In the rows, zero is written as 128.
Rotation paths and how fast each direction turns (degrees each step):
Each turn is a multiple of 5 degrees from 10 to 175, or 0.
Each row of a path follows its step; steps can be skipped.
path 1
step 0: [122 124 128 121 123 132 140 122 141 127 128 123 125 127 131 133 127 134
 135 135 114 128 138 131 127 132 120 129 125 127 124 119 130 132 127 141
 130 116 134 127 126 122 131 121 125 134 130 125 113 120 133 118 128 121
 120]
step 1: [137 124 126 130 111 139 130 125 135 126 134 122 128 112 132 134 135 146
 133 127 131 134 120 127 119 135 130 131 129 125 127 124 120 133 128 129
 131 128 135 131 127 118 135 125 127 129 121 124 127 124 137 128 136 130
 132]
step 2: [127 131 136 130 120 137 126 127 123 126 124 121 129 125 121 133 136 138
 140 128 122 130 128 129 126 123 125 124 109 119 117 133 128 126 137 135
 124 122 124 126 135 127 143 123 133 128 134 135 122 118 131 129 128 134
 124]
step 3: [136 130 141 133 118 127 136 130 139 122 132 116 128 125 118 135 133 139
 127 128 120 126 134 126 126 125 121 136 125 132 125 127 130 123 123 128
 132 122 116 123 124 121 123 134 134 131 124 138 124 126 138 139 138 126
 133]
step 4: [125 132 137 124 131 139 133 117 130 131 132 130 131 124 114 135 122 139
 131 124 123 116 124 128 126 136 122 133 122 130 142 123 129 126 131 132
 134 118 127 133 137 127 140 128 130 126 127 125 123 117 125 134 136 130
 136]
step 5: [130 120 130 126 127 131 125 129 137 126 128 118 120 131 119 139 128 138
 122 125 124 133 132 131 134 133 120 131 119 130 134 129 132 131 129 131
 135 109 135 137 126 118 138 123 131 128 133 128 130 140 136 128 134 127
 116]
step 6: [137 122 136 134 127 137 131 129 133 130 123 132 124 121 123 132 126 144
 136 130 124 116 136 129 129 139 137 126 131 123 130 131 124 137 132 136
 125 113 129 121 131 124 131 133 119 132 125 133 133 128 139 122 133 137
 130]
step 8: [132 131 135 129 120 132 129 132 134 138 138 120 121 127 125 141 141 134
 134 136 120 112 136 131 134 123 128 117 120 135 130 124 129 127 129 124
 130 114 127 128 126 135 126 132 131 130 124 130 129 123 128 119 135 125
 129]
step 10: [123 126 132 123 126 130 118 124 128 130 137 119 125 126 111 140 133 139
 135 121 124 135 125 131 128 133 117 124 128 117 130 120 124 134 134 126
 129 113 120 130 128 133 125 127 121 130 126 122 128 128 132 116 121 131
 123]
step 11: [134 121 145 131 120 124 128 133 126 137 137 132 127 117 131 127 129 141
 133 134 124 126 137 129 128 126 125 127 130 124 122 121 129 136 123 141
 136 114 122 134 124 121 127 115 123 131 130 130 129 127 131 133 122 130
 125]
[127 126 123 128 126 130 130 128 128 127 128 129 129 130 129 129 131 128
 129 128 129 125 127 126 130 127 131 129 128 129 127 127 130 130 127 128
 127 128 129 125 127 128 128 128 125 131 129 127 127 129 126 123 132 128
 126] => 45
[130 130 126 126 131 128 127 128 128 126 128 130 127 131 129 127 127 130
 131 128 128 128 125 128 131 128 129 129 127 125 129 129 128 127 126 126
 131 129 126 129 129 125 131 128 129 129 129 125 129 124 127 128 127 133
 129] => 140
path 2
step 0: [125 133 129 115 132 128 132 125 131 131 125 140 133 121 133 140 121 127
 135 131 117 119 126 126 111 128 131 120 137 132 134 123 119 124 135 142
 120 121 132 130 122 124 135 124 135 138 130 137 131 135 131 118 119 128
 128]
step 1: [141 133 136 116 126 122 133 133 134 121 126 129 132 113 131 149 125 136
 135 132 121 126 118 143 127 132 131 122 136 132 124 125 124 125 126 137
 121 123 124 128 126 133 138 123 125 131 127 132 132 132 120 130 134 118
 127]
step 2: [134 126 138 123 134 133 125 128 140 115 121 131 136 121 137 137 121 135
 121 125 130 131 126 133 127 128 133 131 134 128 121 137 117 127 139 132
 126 124 137 137 122 139 133 118 129 136 138 135 138 135 127 121 134 130
 136]
step 3: [132 132 132 114 134 130 131 121 138 126 109 134 132 126 134 138 122 126
 124 124 132 116 125 133 132 132 134 128 138 127 136 133 129 128 140 129
 119 121 121 120 125 136 132 123 138 131 125 141 126 128 128 114 122 123
 127]
step 4: [129 126 134 114 130 131 141 129 134 123 118 130 131 118 129 129 124 132
 132 146 129 124 116 126 129 137 135 125 144 121 134 130 127 131 127 131
 118 125 132 127 134 141 134 118 123 124 137 135 138 123 124 130 122 118
 128]
step 5: [138 133 132 116 138 136 136 135 132 125 125 139 129 122 120 123 125 133
 122 117 131 125 127 134 126 129 133 126 137 128 125 129 137 129 136 137
 124 114 145 131 133 135 138 122 123 127 138 131 134 129 121 120 126 122
 133]
step 8: [127 128 133 122 133 134 139 141 130 124 125 138 122 115 125 133 126 138
 125 123 121 124 136 128 121 130 124 128 131 124 125 124 126 128 126 126
 119 127 132 133 131 136 141 116 139 134 131 137 139 127 133 109 125 131
 135]
step 9: [144 132 132 116 135 137 131 136 124 128 122 131 129 122 130 126 127 135
 123 126 118 122 121 132 126 136 131 120 136 129 130 117 124 122 127 131
 124 125 124 120 116 132 130 113 139 135 127 129 134 133 129 115 129 124
 112]
step 10: [132 139 130 116 134 139 128 135 136 126 120 125 117 121 123 135 124 130
 133 139 123 132 126 132 126 128 133 123 141 127 134 129 125 130 137 138
 122 129 127 140 127 130 129 111 130 136 137 133 133 128 127 126 143 133
 120]
step 11: [126 139 130 120 132 127 139 140 132 114 124 130 125 122 126 133 130 131
 117 124 129 124 123 140 130 132 126 133 145 134 117 131 134 128 138 135
 127 122 120 133 128 135 124 117 134 132 128 135 132 123 130 115 133 131
 131]
[127 129 128 130 126 130 131 130 128 129 131 126 127 129 127 128 126 128
 126 128 126 128 125 129 128 126 129 129 128 129 130 125 125 127 126 130
 130 127 125 129 125 125 132 129 132 128 130 128 129 127 129 126 131 128
 129] => 35
[130 127 131 128 128 127 127 127 124 126 128 127 128 130 129 125 127 129
 126 125 128 130 127 128 128 129 128 128 125 129 123 129 129 128 129 129
 130 126 128 129 130 129 131 126 130 126 129 127 129 129 128 125 125 131
 129] => 115
[128 127 127 127 130 130 126 127 125 129 125 130 128 130 127 128 127 130
 125 131 130 126 129 127 131 130 130 130 130 128 132 128 128 129 125 130
 128 130 128 128 131 129 130 127 130 129 129 124 129 125 129 128 128 129
 124] => 65
path 3
step 0: [127 135 129 134 136 129 126 119 129 137 138 125 129 129 131 137 129 124
 131 138 121 124 124 127 125 126 127 132 119 122 118 123 118 129 121 119
 143 131 116 134 126 131 127 128 122 129 118 110 123 130 136 125 137 136
 128]
step 3: [118 131 139 122 136 123 125 122 125 125 123 129 142 129 122 126 131 124
 115 136 125 125 131 131 132 130 133 122 134 131 118 124 123 135 129 130
 115 126 125 127 110 142 133 130 133 132 126 127 137 131 133 126 129 138
 136]
step 4: [135 133 114 123 125 127 136 129 141 130 120 134 126 130 115 130 129 130
 117 127 120 134 133 124 128 125 130 138 128 138 119 137 132 129 126 119
 134 129 127 129 130 122 135 137 140 125 134 141 129 126 133 131 124 120
 117]
step 5: [127 134 136 121 117 123 133 136 112 124 134 127 141 130 138 126 129 143
 136 129 136 117 128 132 130 126 129 122 132 131 126 130 133 134 122 118
 126 125 119 133 128 122 138 123 132 136 122 136 131 138 124 133 132 125
 131]
step 6: [123 131 130 127 130 120 126 112 127 122 118 134 115 140 131 124 129 137
 134 139 121 134 135 128 130 122 131 129 130 120 127 133 125 132 123 123
 134 140 127 117 123 132 122 138 126 129 125 128 131 120 127 115 136 128
 119]
step 7: [132 120 124 130 122 139 121 122 141 132 142 129 132 134 126 124 135 125
 136 120 128 125 126 126 114 132 131 125 129 122 116 129 128 132 113 110
 128 126 124 128 132 121 127 125 128 129 130 129 127 125 128 142 137 124
 132]
step 8: [120 128 128 120 130 134 133 137 116 127 122 118 130 130 130 120 127 134
 131 134 123 117 123 137 115 133 120 115 121 124 122 128 127 129 137 133
 140 127 133 121 127 125 118 128 127 128 119 120 124 122 128 122 125 116
 118]
step 9: [127 118 121 136 125 135 123 118 137 130 135 119 127 120 128 136 129 135
 126 133 129 133 124 124 131 120 134 123 133 128 120 117 123 141 127 134
 122 122 124 140 119 135 119 140 132 120 127 123 129 129 123 122 138 131
 123]
step 10: [125 127 116 124 129 121 124 133 131 121 126 124 137 126 129 122 135 120
 115 128 125 133 131 142 119 132 130 131 113 136 115 129 131 120 124 121
 131 118 131 129 125 132 129 121 131 136 139 118 128 133 139 121 125 127
 131]
step 11: [130 140 128 131 124 136 135 137 121 144 129 134 129 133 126 137 125 135
 112 137 125 123 130 115 133 132 125 123 121 133 127 125 123 138 128 124
 131 122 123 136 129 122 136 136 125 131 124 127 134 131 121 117 122 128
 122]
[128 126 129 130 128 126 128 126 129 129 128 129 126 130 125 125 129 127
 126 127 127 129 127 129 126 126 130 130 130 127 126 127 124 127 129 127
 129 129 126 130 131 131 126 127 132 127 131 130 125 128 131 126 129 130
 131] => 120
path 4
step 0: [125 132 139 118 131 128 136 140 123 129 130 135 122 134 131 129 120 138
 136 120 126 138 128 115 126 121 140 134 119 136 121 124 120 119 129 137
 118 125 121 134 118 119 135 119 122 123 127 126 131 128 132 133 118 135
 133]
step 2: [124 137 133 127 134 136 136 129 108 125 131 117 132 129 124 118 114 126
 131 131 132 130 129 118 124 130 132 131 117 121 130 116 133 123 137 126
 134 126 131 126 124 126 140 125 141 127 115 134 123 127 138 130 127 120
 124]
step 3: [125 137 141 122 133 123 134 133 125 115 137 133 116 129 115 138 127 131
 128 120 127 121 125 112 124 132 140 126 123 131 127 130 125 119 137 132
 135 122 123 133 128 132 136 129 136 130 126 129 130 131 144 127 121 117
 134]
step 4: [129 131 134 140 141 127 135 132 129 124 133 129 129 127 118 129 123 128
 127 112 128 115 123 131 121 113 128 137 114 126 131 130 129 120 127 138
 133 132 121 143 140 125 138 123 134 129 126 127 127 123 128 133 116 129
 128]
step 5: [132 124 134 128 133 129 117 140 113 127 127 129 131 135 131 126 102 128
 135 116 129 131 127 129 127 129 130 135 120 131 126 123 118 121 134 136
 128 126 130 133 125 126 143 119 126 128 123 133 132 121 127 130 117 128
 129]
step 6: [128 127 134 122 138 125 129 138 126 128 119 133 114 125 139 128 119 129
 138 118 131 124 128 124 121 124 136 119 122 118 128 134 130 120 142 130
 125 117 120 119 131 132 133 125 137 127 119 127 135 120 132 118 118 123
 134]
step 7: [132 139 130 125 141 138 138 129 117 124 135 121 135 127 135 123 131 137
 129 119 130 123 125 123 127 115 134 129 118 123 134 125 132 125 134 138
 127 120 128 125 135 118 131 126 139 121 115 131 130 130 122 124 121 112
 120]
step 9: [124 129 132 125 137 138 138 141 131 124 124 131 112 125 125 123 121 132
 125 117 130 129 124 127 119 126 127 130 113 116 131 129 127 129 125 137
 129 121 113 143 131 124 129 125 133 130 126 135 120 118 137 126 124 136
 132]
step 10: [125 129 129 128 136 144 128 127 107 129 132 135 125 130 121 124 122 128
 129 125 137 127 130 126 126 134 124 130 125 120 131 124 130 119 138 136
 139 123 129 133 124 118 135 117 131 123 119 140 127 113 124 133 117 126
 121]
step 11: [125 132 137 126 142 121 127 136 117 126 129 131 124 127 128 134 131 127
 136 125 128 130 126 118 122 134 132 133 131 124 127 120 131 109 137 129
 127 124 118 131 121 131 128 120 132 127 118 119 139 119 143 130 120 115
 132]
[127 130 127 125 133 126 129 125 127 127 132 129 128 126 128 131 129 127
 130 128 125 130 124 128 130 125 129 127 129 129 128 129 128 127 126 128
 128 129 131 130 129 128 126 130 129 128 127 129 128 130 129 130 129 125
 129] => 85
[128 124 131 127 130 127 127 132 130 124 127 127 127 128 130 125 126 126
 132 130 129 130 128 126 128 128 127 130 130 127 129 128 126 130 128 124
 129 129 128 129 127 128 129 130 128 128 128 128 128 130 132 128 130 127
 127] => 120
[127 128 128 125 127 130 129 127 126 128 128 129 132 126 128 128 126 129
 130 129 128 127 127 127 126 128 128 130 125 128 126 127 127 128 127 130
 128 128 132 127 130 125 130 126 126 127 129 130 127 129 126 130 132 127
 123] => 140
[126 130 127 130 124 126 126 128 127 126 130 129 128 128 128 129 125 123
 129 126 128 124 130 127 127 126 129 127 128 129 129 127 129 128 126 127
 130 129 130 127 130 130 132 129 128 127 128 125 129 129 130 130 129 128
 130] => 35
path 5
step 0: [124 125 123 134 129 123 133 126 126 124 122 131 132 125 119 126 127 108
 131 120 134 136 139 131 130 120 121 137 123 143 133 135 124 118 133 131
 131 124 132 127 122 141 132 129 132 132 137 132 124 126 129 125 127 133
 140]
step 1: [129 133 128 121 126 132 123 119 116 136 136 129 137 111 120 129 132 130
 124 138 129 134 131 128 130 133 132 137 122 127 124 125 129 124 136 118
 138 135 118 122 128 129 130 131 118 132 120 130 131 136 134 127 137 142
 129]
step 2: [131 115 122 132 134 124 142 138 131 135 128 125 129 134 120 139 130 137
 119 126 130 136 128 118 119 135 134 129 136 136 130 126 123 123 118 119
 130 129 129 131 121 127 137 131 128 125 120 127 131 121 134 138 129 133
 139]
step 3: [120 123 123 128 127 132 129 116 119 131 126 124 127 136 139 118 135 114
 123 128 141 129 132 127 129 125 124 133 130 142 125 121 125 142 132 127
 127 124 123 120 118 130 135 127 132 134 132 138 127 127 137 126 132 128
 138]
step 4: [135 129 126 129 135 127 132 112 136 129 126 133 124 115 114 133 131 133
 113 128 126 116 134 131 130 137 125 134 119 137 121 126 123 127 137 120
 129 133 124 126 120 125 124 127 121 122 128 135 128 128 131 129 138 130
 118]
step 5: [125 119 113 125 129 116 139 126 120 130 130 124 132 121 134 144 124 131
 132 123 134 137 129 129 112 122 134 134 128 142 130 132 125 122 129 134
 130 123 141 130 123 122 126 126 127 125 126 128 135 130 129 132 130 130
 127]
step 6: [132 121 121 131 127 124 125 117 121 127 134 130 126 124 132 128 138 117
 131 128 130 138 128 132 129 126 125 141 120 122 136 127 135 128 131 118
 123 131 119 128 110 139 139 132 125 139 126 130 118 121 131 125 132 122
 131]
step 7: [132 128 133 133 130 124 134 127 130 136 130 134 130 124 114 129 123 120
 112 140 137 132 125 123 129 134 130 130 117 137 119 134 133 129 128 126
 131 135 130 141 128 121 138 127 118 124 126 130 129 139 142 128 129 129
 126]
step 10: [120 127 131 130 129 114 140 124 128 128 131 117 130 113 119 127 136 124
 119 132 134 126 130 122 129 120 127 138 123 125 120 127 129 131 123 129
 127 126 124 127 119 119 126 127 121 119 126 125 142 137 130 128 134 135
 121]
step 11: [127 118 117 116 134 129 140 127 125 114 132 133 141 137 127 138 127 129
 127 127 129 138 128 125 121 130 125 132 111 134 132 122 125 130 134 122
 122 124 124 136 124 128 131 130 128 128 127 130 128 121 116 136 130 132
 131]
[130 129 129 130 129 127 127 128 128 128 126 129 125 127 127 124 129 126
 130 130 131 131 127 130 128 127 128 132 131 129 129 126 125 127 127 129
 125 128 125 126 128 128 128 126 129 125 128 127 125 129 128 130 127 124
 129] => 115
[129 131 128 130 131 126 132 129 131 127 129 129 127 128 126 128 127 128
 126 130 126 125 130 129 127 124 129 130 131 129 130 130 128 128 127 130
 127 127 131 129 130 125 129 129 128 132 126 129 128 128 131 128 127 128
 130] => 145
[125 127 128 128 124 130 127 129 127 126 128 128 130 126 129 129 127 126
 127 127 128 128 125 128 129 124 129 126 130 131 128 131 127 130 127 130
 129 128 129 125 127 128 127 128 125 127 127 128 130 134 130 129 127 126
 129] => 155
path 6
step 0: [130 134 124 136 129 135 132 132 128 127 130 132 130 124 120 142 132 124
 138 128 130 137 122 136 122 143 137 125 126 118 142 132 137 132 132 133
 120 133 122 124 112 126 119 125 128 132 133 128 128 133 127 134 132 129
 124]
step 1: [130 124 120 136 127 140 123 131 118 126 143 127 127 143 130 117 132 116
 135 128 128 117 119 133 137 128 118 129 123 133 130 134 129 127 120 126
 128 121 135 126 124 129 129 128 131 132 118 129 130 125 128 119 116 125
 125]
step 3: [127 140 120 137 129 140 128 135 127 121 118 126 120 140 122 138 129 123
 131 130 127 126 122 123 125 129 126 127 134 123 128 133 135 127 130 137
 129 125 117 127 126 119 119 127 128 133 119 117 130 137 112 128 127 126
 122]
step 4: [133 116 120 125 120 130 137 130 114 125 146 132 125 125 129 133 133 121
 132 132 121 124 125 130 127 138 121 128 124 136 128 136 126 120 114 129
 123 137 135 134 128 133 121 137 128 126 129 124 128 120 128 134 128 127
 122]
step 5: [130 142 125 131 134 132 130 125 125 133 135 129 127 130 127 129 124 121
 132 124 133 120 133 133 123 135 132 124 125 124 126 133 128 122 141 129
 118 119 114 108 118 129 127 135 125 135 131 130 132 121 129 133 126 136
 138]
step 6: [128 138 124 138 122 136 122 132 122 121 135 121 127 131 130 127 132 129
 134 129 123 124 123 122 139 120 125 133 130 126 122 123 136 123 118 137
 122 129 134 128 127 120 119 124 121 127 111 131 135 131 129 126 136 138
 115]
step 7: [132 132 120 117 117 125 134 126 117 126 135 138 119 121 126 129 126 125
 122 136 123 113 139 130 117 141 122 126 128 118 131 129 120 130 131 138
 132 125 130 131 131 133 125 131 126 134 124 124 127 129 127 135 121 127
 123]
step 8: [128 130 121 131 144 138 123 138 123 129 123 127 124 136 133 144 119 127
 130 122 121 133 126 126 118 128 126 126 131 135 121 139 126 119 129 134
 117 124 125 125 117 132 131 137 126 132 125 132 137 127 125 131 127 137
 126]
step 9: [138 142 124 128 115 131 130 134 116 126 129 127 138 116 130 119 127 121
 133 131 127 127 129 123 129 133 125 127 114 132 128 135 134 119 117 124
 127 130 127 124 130 123 113 120 121 121 126 129 134 122 132 127 125 129
 120]
step 10: [129 140 126 123 127 122 131 126 121 132 133 131 123 136 130 133 118 120
 130 137 123 122 134 142 139 123 134 120 129 117 125 123 119 121 129 132
 126 119 124 131 123 134 135 137 122 137 119 120 132 132 135 135 124 131
 130]
[130 126 129 127 129 128 130 127 127 130 129 128 129 126 125 129 128 127
 129 128 129 124 128 128 128 126 125 129 127 131 129 126 124 127 126 130
 130 126 130 130 130 127 124 125 128 128 131 129 131 128 129 127 129 126
 128] => 140
